In the data rows, the value 128 means zero.
Here is a table of points, one per row:
[ 89 101 103 155 102 128 163 119  99  91 158 111 105 126 102  67 149  82
 136 108 226 170 186  96 132  97  76 154 198 120  68 206 172 173  87]
[ 93 102  53 161  90 130 156 131 116 128  50  98 156 128 168  75  84 181
 218 122 216 153  95 103 145 148 104  98 117 135  94 118 109 117 242]
[134 112 174 114 207 180 143 126  63 155 133  71  82 192 116 165 120 143
 112  80 172 107  93 157 198  94 114 144 133 147 125  56 151 118 103]
[170  97 118 106  88 150 151 135 185 122  76 174 139  71  66  68 253 116
 172 101 142 139 200 171 144  29  77   9  84 214  68 189  52 161 116]
[ 90 153 107 168 122  71 124 156 133 138 126 120 224 111 141 182 111 166
 115  29 111 126 124 196 186 151 175 107 154  85  67 109  60 146 173]
[157 164 159  86  89 137 121 133 107 138 127 123  58 157 159 143 178 190
  99 104 119 125 100 127  88 123 141  97 135 176 156 146 216  99 156]
[142 175 175 235  88 140  97 145 182 155 134 111  85 192 181  76 125 124
 149 253  66 201 120 146 146  89  90 197  95 130  93 144 166 104 103]
[189 104 107  93 138 160 119 136 136 149 156 176 119 158 121 121 148 160
 133  77  40  77 173 147 151 183 106 149 145 170 132  93 181 235 137]
[138  61 107  77  50 124 140  82 178 162  95 191 114  88 129  66 120 128
  83  67 156 101 101 114 137  93 197 180 113 110 171 145 151 178  99]
[ 80 154 142 170  24 120  24 142  79 151 148  88  80 115 135 197 112 114
 197 168 171  91 146  71 160 179 110 127 109 103  29 141 133 128 109]
[104 152 113 107 138 117 175 167 106 122 112 108 141 139  66 170  85 158
  67 157  70 189  91  90 150 129 144 179 104 138 177 193 161 154 172]
[140 103  65 178  98 113 105  74 100  57  84  89 168 167 165 150 109 136
  99 108 110 108 154  93 183 143  89  67 100 118  61 114  78  38 158]
[157 103 150 126 189  69 103 129 135 135 106  74 170  91 213 187 103  43
  59  96 117  65  63 150 147 201 152 147 114 121 180 109  94 156 156]
[172 153  88 109 105 135 100 160 219  67 186 166 212 110  91 164 120 149
 113  80 218  93  69  86 137 109  74  94 128 114 179 130 123 108 117]
[101 108 129 118 138 165 180 113 146 111 181 107 150 129 150 106  87 196
  54 207 157  83  81 167 123 112 109  49 192 122 104 146  77 193 146]
[249 139 140 207 111 159  59  77  37 111 120 135  70 194  78 117 141 168
  75 185 189 203 162 144 175 124 122 162 144 115 162 153 158 111 111]
[170  61 117  49 189 164 140 111 104 123  83 164 133 160 141 129 125 129
  83 155 180  96  95 105 170 133 133  96 136 146 136 176  84  69 135]
[102 160 144 161 106 113 117 105 136 113  96 155 152 150 120  98 169  44
 175 190 126  95 104  85  97 118 145 120  76 125  87  62 130 159 171]
[ 82 210  78 106 118  99 121 139  49 166 156 203 228 130 141  99 161 102
 163 194 109  76 123 117 112 219 146 160 126  91 161  96 119  47 111]
[204 132 114 115 152 154 193 171 105 143  86 138  73 127 114 167 179 105
 102 165  88  69  84 172  73 151 151 196 166 182 134 151 190 135 167]
[100 140 101 138 151 114 101  21 126  53 118  78 149  91  98 173  63 133
 203 109 171 106 105 211 214  95  51  97  73 117  42 118  99   0 131]
[130 180  60  98 249 150 136 140 204 167 114 144 100 101 211 104 154 143
 154 128  38 113  74 120  49 140 165  96  80  90  88 176 101 157 144]
[140 116 105 143 148 121 107  43 185 161  87  64 104 184 141 172 121 109
 112 125 158 124 128 134 131 148 124 108  73  88 144 146  24 115 126]
[110 219 101 103 148  94 144 140 181 151 141  82 161 130 117 128 133 157
 116 117 129 113 165 193  78 105 217 162 106 106 158 207 128  95 206]
[ 87 134  57 165 112  95 115 113 181 129 139 151 145 164 164 159 101 135
 201 123  78 160 150 172  71 167 177 143 160 194 132 130 110 139 166]
[158 158 177 142 135 137 178 138 100 142 160 140 144  87 152  72  46 209
 145  76 169 122  98 148 129 117 176 181 155 127 107 116 171 144 136]
[210 200 201 149 115 132 105 114 133  43 143 148 129  88 119 176 162 146
 101 144 160 131 136  53 172 162 175 172 105 119 174  83 218 157  38]
[155 180 201 169 112 194  94 102  78 210 114 142 122 138  84  99 217  60
 165 167  64 194 151 105 103 184 158 113 140  41 120  65 157 194 162]
[ 89  73 135 172 104  84 115 133 154 121 141 165  68 118  99 123 118 132
 180 163  43 194 136 174 158 132 115 154 176  19 173 139 146 149  97]
[118  74 134 145 130  98 146  90 111 155 137  63 202 186 177 162 132 148
 155 115 132 165  98 156 159 163  63 138  73 150  71 129  91  39  95]
[177  95 153 141 100 165 186 179  82  59 193  53 114  79 136 103  53 156
 150 132  52  77  66 118 103 134 127 104 122 134 200 144  97 173 120]
[ 99  58 100 145 158  94 131 176 148 105 102 157  71 105 131 197 135 113
 105 146 172 192 130 189  66 140 181 127  86 141 135 113  33  69 155]
[104 127 139 108 129 133 119 102 125 177 121 126 114  96 194 133 181  59
 194 150 149 213 232 109  85 188 116  87 130 150 183 155  96 135  85]
[143 137  94  96 144 116 163 178 103 108 139 180 126 141 150 123 168 136
 121 108 108 150  92 151 154 113 155 173  82 144 171  97  84 198  31]
[121 134 109  57 105 128 128 146 104 131 129 191 152 141 186 203 101 200
  53 141 126 101 211  82 174  74 134 141 116 146  80 167 123 104 136]
[ 93 150 106 186 123 165 214 121 144  61 131 163  42  96  66 129 138  96
 115  55 141 187 116  72 163  89 108 125 185 174 144  83 129 109  93]
[ 95 154  87 137 145 178 138 160 149 115 156 119 111  68 126  83 141 155
 135 167 166  50 125 116 231 138 138 119 172 126 166 140 120 105  99]
[145  62  65 151  98  68 117  69  96 162 185  45  87 135 152  95 191 129
 102 134 125 122 175 128 103 145 111  83  61 122  98  94 149  68 140]
[ 52  45 186 165 139  65 113 124 165 190 106 140 153 145  65 144 206 111
 103 139 106 118 146 125  38 174 172  58 155 141 153 124 190 150  76]
[138 137 128 106 144 110 134 135 179 192 112  70 139  69  53 111  65 110
 110 157 142 190 193 164  92 197  75  94 114 152  77  56 174 148 131]
[ 93 153 178  78 111  69  68 140 129 180 129 139 113 110  96 140 119 112
 104  35 114 148  90  83  21 179 112 120 149 140  32 129  78  77  95]
[142 174 130 134 163 217  89 122  90 164 210 166 163 149 188 188 120 104
  53  54 112 127 152 124 181  80 112 121 103 173 157  71 170 106 134]
[128 117 219  95 129 150 191 157 163  88 150 205 127 144 219 139 135 153
 121 106 126 113  79 129 157 189 131 117  82 108 145 141 143 129 142]
[152 113 161 128 144 136 136 202 120 163 179 130  93 152  97 139 125 183
 188 151 121 139 142  40 165  79 150 166 199 124 191 108 111 175 117]
[149  82 169  47 116 145 174 120 103 101 208 126 149 148 131 119 133  55
 116 133 140 120  83 180 130  82 209 115 151 194 111 145 129 155 154]
[159 165 169  15 140 138 102 174 174 110 126 131 139 158  73  94 110 102
 142 160 105 102 153  99 105 136 162 185 206 115 109 116 144 152 138]
[113  66 147 131 165 170  83 107 109 102 139 183 101 130  46  68  51 152
 127  99 159  88 125  89 145 113 125 153  96 216 175 167 115  86 156]
[111 129 102  44 102 161  59 173 102 115 127  87 203  69 122 153 181 163
  90 134 135 155 104  88 168  94  97 172 166 112 152  97 221 115 123]
[138 125 144 110 211  72 122  57 144 155 141 118 181  64 111 179  98 121
 134 129  53  93 217 143  35  64 112 150 151 122  90  72 127 140 169]
[ 78 137  47 122 146 150 151 153 156 149  54 119 142 158  77 104  60 129
 155 136 175 117 202 176  61 122 180  60  89  95 106 172 129  80  75]
[125  99 118 215 105 134 149 123 120 141 137 112 154 188 136 133 133  75
 115 126 120 170 162  99  86 111  57 160 100  41  97 123 178 168 136]
[219 137 170 147  96  74 125 186 112 169  74 203  47 150 104  92 101  71
 136 113 123 138  73  82 138  68 151 104 202 120 150 184 154 154  87]
[102 223  90 112 118 121 109  88  59 106 142 137 109 105 123 127 110 173
 114 185 169 103  90 185 121  80  61 142 135 141 212 160 118 171 123]
[ 79 133 224 169  90 186 126  97 144  84  49  57 121  75 147 111 167  79
 164 124  98  91 155 131  62 104  97 162 158 106 157  98  91 139  88]
[ 22  74 151 135 173  47 143 168 154  44  97 104 108 144 152  17  90  98
 154 111  80 144 123 132 135 110  94 103 122  95 158  96  86 127 163]
There is one direction along which these points spread out most. Take the direction at right angles to it along which they spread out most. Then take the direction at right angles to both along which they spread out most. Go by this last direction. For each point below, how far along it does it lie, from 0 to 99? The average is 50, and the first point in the table lies past the average. One standard deviation of the points above along it is 16.
[140 116 105 143 148 121 107  43 185 161  87  64 104 184 141 172 121 109
 112 125 158 124 128 134 131 148 124 108  73  88 144 146  24 115 126] 50
[101 108 129 118 138 165 180 113 146 111 181 107 150 129 150 106  87 196
  54 207 157  83  81 167 123 112 109  49 192 122 104 146  77 193 146] 39
[ 79 133 224 169  90 186 126  97 144  84  49  57 121  75 147 111 167  79
 164 124  98  91 155 131  62 104  97 162 158 106 157  98  91 139  88] 55
[143 137  94  96 144 116 163 178 103 108 139 180 126 141 150 123 168 136
 121 108 108 150  92 151 154 113 155 173  82 144 171  97  84 198  31] 40
[177  95 153 141 100 165 186 179  82  59 193  53 114  79 136 103  53 156
 150 132  52  77  66 118 103 134 127 104 122 134 200 144  97 173 120] 40
[138  61 107  77  50 124 140  82 178 162  95 191 114  88 129  66 120 128
  83  67 156 101 101 114 137  93 197 180 113 110 171 145 151 178  99] 39
[102 223  90 112 118 121 109  88  59 106 142 137 109 105 123 127 110 173
 114 185 169 103  90 185 121  80  61 142 135 141 212 160 118 171 123] 57
[125  99 118 215 105 134 149 123 120 141 137 112 154 188 136 133 133  75
 115 126 120 170 162  99  86 111  57 160 100  41  97 123 178 168 136] 68
[118  74 134 145 130  98 146  90 111 155 137  63 202 186 177 162 132 148
 155 115 132 165  98 156 159 163  63 138  73 150  71 129  91  39  95] 61
[210 200 201 149 115 132 105 114 133  43 143 148 129  88 119 176 162 146
 101 144 160 131 136  53 172 162 175 172 105 119 174  83 218 157  38] 70
